In the rows, 128 means zero.
Each path is a new rotation, seen through one point. The rows after it are directions, each followed by how far the rotation turns it, in degrees each step (0 if it stays put).
Each turn is a multiple of 5 degrees from 10 to 175, or 0.
Each row of a path follows its step; steps can be skipped.

step 0: 126  135  147  132  145  133  149  117  118  127  171  145  98  145  128  109  96  142  130  137  143  149  97  108  131  127  105  104  101  107  121  123  162  108  129  143  102  164  88  156  89  142  138  145
step 1: 121  136  126  128  175  63  134  124  125  145  162  123  135  121  131  97  146  136  116  124  132  125  138  135  153  146  150  131  122  133  122  152  161  122  122  165  156  174  131  144  159  114  122  146
step 2: 135  159  118  139  132  107  153  133  148  112  131  138  105  95  126  175  139  145  130  144  150  65  136  117  124  118  155  114  122  148  140  108  124  146  154  163  138  141  160  151  113  146  133  134
step 3: 138  137  128  127  127  138  125  134  112  124  153  140  110  163  149  152  83  134  135  151  131  158  128  137  95  128  136  72  141  144  131  127  130  157  127  151  124  167  105  140  98  162  110  163
step 4: 106  149  117  121  163  133  123  118  129  120  135  127  122  126  104  126  131  92  126  140  135  170  117  149  143  144  148  117  116  157  136  153  205  101  134  164  139  141  116  147  147  130  136  144
step 5: 116  145  143  149  158  106  147  110  113  108  118  122  118  112  113  127  123  150  149  117  138  66  132  97  146  100  126  95  118  132  129  129  147  101  143  130  177  148  114  170  122  137  149  128
step 6: 141  162  124  113  125  123  157  120  129  124  141  128  146  128  129  101  116  160  127  152  134  125  178  146  99  134  136  94  128  112  136  111  131  180  121  143  163  171  129  150  110  129  101  156
step 7: 130  148  132  138  154  142  130  122  162  89  143  108  118  88  132  145  144  121  119  157  142  153  119  132  114  153  121  94  96  159  106  127  174  148  130  158  93  141  134  123  136  163  114  138
step 10: 146  133  133  143  157  171  146  96  171  118  138  110  149  124  136  123  108  131  109  138  109  106  134  111  130  138  114  81  95  165  97  108  147  125  111  120  153  151  128  125  128  156  107  149
step 11: 122  165  93  156  120  132  131  124  115  129  116  125  115  136  107  112  141  158  152  150  139  132  140  148  117  128  104  88  106  125  97  149  158  142  165  146  133  159  118  96  177  112  112  132
step 13: 165  105  179  145  154  134  135  107  123  155  151  130  113  128  138  123  125  123  112  120  110  107  164  112  122  147  139  118  123  173  120  143  128  131  94  142  146  171  140  141  155  134  92  145
128  123  138  140  131  130  128  142  128  124  128  124  128  139  126  152  131  125  115  128  131  131  126  132  122  133  138  142  137  134  126  131  125  132  131  131  134  136  129  124  126  135  129  127
65
128  134  129  118  127  128  138  125  122  126  120  126  118  124  120  123  128  118  125  124  134  129  129  129  124  137  140  139  119  124  126  122  138  133  139  131  130  116  140  115  126  129  134  140
145
127  120  128  138  135  118  125  121  122  130  136  125  125  142  127  123  131  129  127  131  124  135  142  129  130  130  123  120  128  129  146  136  124  132  137  124  137  125  132  112  122  122  121  134
145
128  133  139  132  126  116  120  122  127  123  124  125  122  127  129  128  118  126  119  131  138  131  138  123  144  114  126  141  136  121  124  137  137  119  124  129  127  128  126  131  134  120  131  135
95
127  140  127  119  125  126  136  126  131  132  138  132  128  126  136  145  123  126  126  142  123  133  132  125  123  129  123  122  133  133  117  128  137  132  133  114  123  123  117  114  127  119  131  124
95
141  121  132  126  131  117  133  128  141  132  133  129  138  132  126  117  127  120  133  138  129  115  133  117  122  129  136  134  135  127  132  122  132  127  131  116  139  135  131  130  136  132  138  122
90

step 1: 139  146  105  145  83  148  162  125  121  108  112  102  136  97  173  102  96  151  144  129  107  110  149  128  116  152  131  129  136  134  94  96  137  145  126  108  121  127  118  109  182  99  135  105
step 2: 132  144  108  100  76  153  142  121  133  165  129  133  148  140  130  137  166  128  134  132  137  120  114  167  123  118  128  96  165  166  90  122  121  145  112  152  117  128  125  94  122  83  106  100
step 3: 150  112  107  92  95  116  129  133  135  133  137  88  136  111  134  153  138  125  119  144  142  115  69  101  96  82  149  117  98  141  137  164  146  111  117  112  104  112  127  107  127  136  99  99
step 5: 174  120  118  138  146  146  122  109  144  128  120  119  121  145  116  136  124  96  101  115  125  102  137  83  149  128  147  165  155  135  121  138  160  110  153  115  193  172  137  116  150  132  143  120
step 6: 145  137  119  98  123  147  153  153  113  135  107  143  127  143  138  130  128  158  150  133  101  145  165  90  101  171  142  149  147  138  123  112  182  122  92  140  159  150  108  123  102  143  155  141
step 7: 120  154  150  93  163  170  157  132  102  130  129  131  131  139  137  100  113  130  132  107  143  116  108  154  89  133  139  130  103  104  80  110  155  144  94  134  128  151  113  120  155  124  137  84
step 8: 120  93  128  142  155  114  116  123  129  124  117  149  136  141  166  102  150  154  140  150  132  111  83  150  130  121  154  110  134  128  96  152  123  117  77  131  110  132  142  85  93  100  149  96
step 9: 104  103  108  121  116  160  100  138  146  83  132  134  95  105  172  134  142  171  130  126  168  105  114  97  139  117  126  111  120  120  139  175  108  144  144  117  134  142  104  121  133  123  120  91
step 10: 104  99  99  104  110  123  127  119  159  118  156  128  95  170  117  144  159  117  119  86  143  130  135  116  172  116  117  127  169  122  154  152  148  156  106  140  103  168  138  121  141  144  142  145
step 12: 157  119  131  143  142  137  145  106  122  160  151  173  145  125  168  134  150  135  125  104  119  155  159  128  122  185  107  153  129  122  121  81  154  157  130  121  110  116  123  87  134  127  104  112
step 13: 141  175  129  152  124  150  148  97  90  131  154  125  162  98  148  116  133  118  137  108  148  136  109  110  152  86  142  137  131  141  105  111  149  131  121  131  133  102  105  78  119  126  157  89
125  126  132  131  129  133  126  127  118  132  124  119  124  127  133  125  125  145  131  128  129  128  141  138  123  113  127  126  115  147  129  132  125  132  125  131  124  139  140  123  131  119  134  127
55
131  136  131  129  128  137  117  127  119  128  138  128  122  137  121  114  119  126  136  123  138  123  125  127  136  130  132  135  137  129  128  123  131  146  125  135  117  124  132  134  140  126  120  129
130
131  130  132  123  125  122  111  129  123  131  112  133  136  130  126  145  126  137  126  123  132  126  121  122  140  116  127  124  127  119  123  135  116  135  120  120  125  128  129  128  130  135  125  127
65
123  118  126  134  138  122  130  122  129  136  113  127  133  135  126  123  120  126  133  143  134  122  129  126  125  133  120  130  145  127  121  125  120  127  140  123  129  134  135  121  132  116  120  124
110
126  126  128  132  127  120  125  129  126  130  123  141  127  139  125  126  148  129  135  137  109  138  129  129  133  135  121  122  135  137  129  129  132  137  117  136  122  128  133  128  122  130  126  132
175
132  129  126  133  127  121  128  131  136  129  127  134  130  131  120  137  110  130  132  127  123  112  131  140  132  134  117  134  125  135  135  135  141  138  132  129  129  134  117  124  127  138  135  128
65
121  129  105  131  126  138  130  138  117  141  119  134  120  135  132  135  126  120  133  128  135  138  131  128  132  119  130  130  129  129  134  131  135  130  135  128  132  122  119  132  122  124  130  122
100
